In the rows, zero is written as 128.
The rows of R fall into a few groups, which share some directions, and each row is roughly a mix of its group's hidden directions, except some rows that fit no group.
R:
[[102 123 111 176 195 126  79 136 142 113 156 155]
 [ 66 177 108 127 155  88 139 113 106 171 147 113]
 [107 157 144 111 186 101 149 140 106 156 186 163]
 [155 101  86 134 114 150 157 102 112  59 127  85]
 [106 106 121  91 162 197  91 122 118 101  98 100]
 [ 97 112  58 141 133 107 119  82 140 129 141 182]
 [110 124 135 125 150 149 138 109 125  54 112  59]
 [186 128 183  89 142 112  98  76 124 115 128 116]
 [149  91 142 116 198 114 124 151 136 152 189 124]
 [117 143  59 157  86 148 122 142 170 132 154 166]
 [ 78 175 174 114 161 132  86 142 137 163  99 125]
 [137 136 136  86 150  77 165  93  99  84 169 138]
 [143 169  90 113 141 108 139  72 121 116  78 174]
 [134 126 118  73  87 173 123 109 139 133  62 149]
 [136  83  95 128 114 127 170 111 181  67 140 117]
 [167  72 174 122 152 140  85 167 128 140 114  95]
 [136  79 144  57 131 165 148  98  97 147 107 129]
 [ 88 177  91 140 163  73  86 132 135 104 123 121]
 [137 150 135  66  94 158 156 134 128 101  64 124]
 [ 95  79  85 149 138 133 124 116 197 115 116 160]
 [127  78 132 151 121 157  83 127 101 138 193  93]
 [ 84  72 131 188 130 118 125 182 120 114 132 110]
 [138 153 132  82 186 151 109  82 119 145  92  90]
 [197  76 122 116 131 134 160 142  84 121 120 165]
 [179  71 156 135 112 136 119 135 180 156 101  99]
 [127 161  80 146 129 140 157  78  65 111 153 114]
 [178 119 138 113 193 152 140 114 103 116 101  77]
 [159 115 109 153 103  94 128 194 107 169 115 170]
 [147 108  62 129 157 105 128 134 146  71 161  98]
 [153 175 160 127 118 129 158  85 184 123 174 141]
 [148  57 151 187 116 139  96 166 129 134 122 132]
 [165 133 143 134 105 149 158  86 104 181  85 169]
 [126 165 145 126 169 130 142 161 118 118 204 170]
 [151  98 135 106 123  82 113 158 122 201  92 147]
 [144  97 148 156  90  97 112 182 170 110 122  81]
 [ 98 106 167  76 171  74 134 107 124 133 114  96]
 [137 137  95 172 164 103  89 105 154 101  84 169]
 [126 159 202 111 151  80 142 169 152 133 132 113]
 [134  98 134 189 139 166 185 112 126 135  99 169]
 [155 140 136 181  72 132  75 138 102 148 149  97]
 [104 142 148 201 123 118  94 154 151 113 137  74]
 [141 140  97  79  67 162 162 157 155 109 131 153]
 [127 138 144 188 154 141 181 139 183 129  99 151]
 [106  89 122 121 150  64 146 176  78 117 136 143]
 [143 103  88 194  89 114 125 149  81 105 148 142]
 [ 88 168 128 106 135 136 132  99  78 196 106 121]
 [135 127 128 102  70 117  63 127  68 137 121 117]
 [207 169 134 160  85 142 134 137 157 127 127 142]
 [142 121  86 174 126  57  94  99 148 108 123 115]
 [159 155 115 163  98 151  88 142 126 188 104 170]
 [112 107 146 125 140  74 197 161 161 126 162 135]
 [ 79 118 118 103  95 185 161 119 120 138 139  70]
 [190 144 104 155  86  93  98  83 100 124 135 141]
 [113 108 124 129  68 181 135 115 108 145 154  68]
 [143 124 124 155 199 138 181 113 123  98 146  86]
 [136 115  87 153 118 152 133 130 179  73  75 104]
 [187 133  95  83 162 119 112 111  74 113 121 102]
 [141  83 131  82 131 151  62 107  96 148  99 108]
 [132 127 183 106 147 109 121 105 158 124  82  62]
 [121  94 130 155 130  97  52 115 148  73 129 133]
 [138 163 102 162 109  82 156 183  87 108 101 124]
 [207 138 100 118  97 157 136  83 126 100 142 139]
 [167 107 197 179 112 110 155 126 110 122 120 163]
 [ 71 149  99 122  96 130 164 116 145 140  89  71]
 [107 129  89  94 167  90 167 104 172  89 135 150]
 [139 160 157 108 142 127 130  62 124  70 134  85]
 [142 124 181 116 197 112 118 102 110 161  85 122]
 [106 116 119 126 127 157 145 169 184  57 141 108]
 [132 180 121 146 124  88 176 165 154  85 161 114]
 [129 145  67 154 178 132 165 116 175 102 153 127]
 [111 110 115 170 205 135 111 114 141 133 150 179]
 [ 90  71 162 130  73 111  77 142 121 137 125 142]
 [122 203 154 155 123 101 112 131 115 120  79  89]
 [ 72 106 108 164 131  94 104 141  58 119 124 122]
 [122 153 117 187 116 127 140 148  95  53 148 112]
 [171 104 124 151 144 140 107 120 160  89  70 179]
 [174 123 114 142  87 105 136  70  85 163 159 131]
 [114 126 174 210 110 121 165 147 123 141 124 161]
 [100 114 126 160  67 112 116 177 178  94 140 127]
 [108 121 117 166 169  95 170 109 170 130 120 187]
 [ 79 161 157 119  94  85 130  87  73 120 117 128]
 [146 203 109 130 145 137 170 117 108  98 137  79]
 [134 122 170 173 118 155  79 117 148 120  91  71]
 [166 113  90  99 115 130 115  89  81 131 165 181]
 [125 144 127  87 130  82 195 151 164  92 151 130]
 [103 208 131 139 132 163  91 109 106 123 148 162]
 [115 105 104  95  89  83 110 130 138  57 105 109]
 [120 170 139 112 156  75 158 170  87  87 139 147]
 [163 155 155 125 115 111  76 123 118 176  66 114]
 [ 69 145 139 161 172 146  82 149 111 173 135 121]
 [131 100 190 129 136  95 136 144 189 175 141 134]
 [150 125 131  88  87 199 160  96  92 129 133 136]
 [147 112 154  43 122 117 170 139 129 116  89 129]
 [145  98 165 150 158 164 145 126 132 178  94 183]
 [101 118 122 117 160 122 176  99 120 160 179 185]
 [105 142  77  74  79 136 166 152 140 123 149  96]
 [110 137 160  63 183  94 140 163 118 121  99 117]
 [ 73 157 114 171 169 126 141  84 131 119 160  89]
 [166  99 148 159 120 142 119  99 120  54 160  98]
 [122 107 122 181 141 117 160 148 186 137 131 190]
 [163  75 168 165 124 137 117 163 134 140 188 130]
 [ 90  79  87 118 142 137 152 155 104 114 178 171]
 [143  94 124 106  55 130 148 124 140 113 109  65]
 [139 129  55 161 140 132 138  74  83 115 130 146]
 [142 107 148  77 151 130  96 172 120  71 171 123]
 [129  66  90  96 125 178 145  94 161 143 152 137]
 [159 149  91 148 106 138 134  61 118 131  78 164]
 [181 103 151  92 120 111 126  98  99 159  72 155]
 [ 82 114 138 147 138 130  79 127 100 192 105  88]
 [131 104 102 140 150 167 121  99 163  93  60 158]
 [ 98 142 136 161 168 141 115 126  96 177 194 144]
 [105  73 122 157 115  56 151 151 116 162 138 133]
 [ 74  76  97  97 143 107 128 139 109 183 124 151]
 [106 163  71 106 123 102  99  72  94 142 144 150]
 [139 103 182  92 160 112 147 101 158 107 187 139]
 [176 165 138 141  78 123  91 120  72 149 157 129]
 [131 188 163 170 172 113 115 111 127 157  86 109]
 [ 71  97  64 136 129 121 163 134  93 101 121 102]
 [113 175 162  93 114 107 184 121  90  93 137  99]
 [ 96 189 153 138 144  94 149 182 132 149 168 129]
 [103 150 112 179  77 127 119  93 112 130  74 162]
 [122 143 130 142 177  77  90 144 133 133 188  91]
 [180 143 101 184  72 107 125 129 106 133  96 111]
 [141  89 156 119 145  94  91 187 100 166  99 146]]
Here is one row of each group, with its name. Which group are the others in?
[192 120 110 126  68 114 104  91 113 106  93 120]  <36>
[102 121 130 173  58 151 151 129 139  97  80 138]  <51>
[112 149 112 102 123 153 167  83 177 146 179 163]  <62>

[142 157 122 146 108  75 167  88 102  89 175 136]  <62>
[111  69 146 167 156 131 138 160 189 106 143 114]  <51>
[122  74 163 114 132 184 112 175 131 112 164 102]  <36>
[129 171 106 168 114 140 134 119 144  78  76  79]  <51>
[121 125  91 166 125 167 190 144 165 113 172 145]  <51>
[103 186 174  97 108  76 131 142 103 129 159 111]  <51>
[125 126 158  90 173 132 100 198 111 140 120 168]  <62>
[118 197 135 130 118 157  99 101 149 153  76  97]  <62>
[165 135 135 194 142  98  85 145 152 126  98 171]  <36>
[161  82 148 130 159 129 103 159 138  89 192 149]  <36>
[131 105 203 118 110 113  98 140 104 125  75  97]  <51>
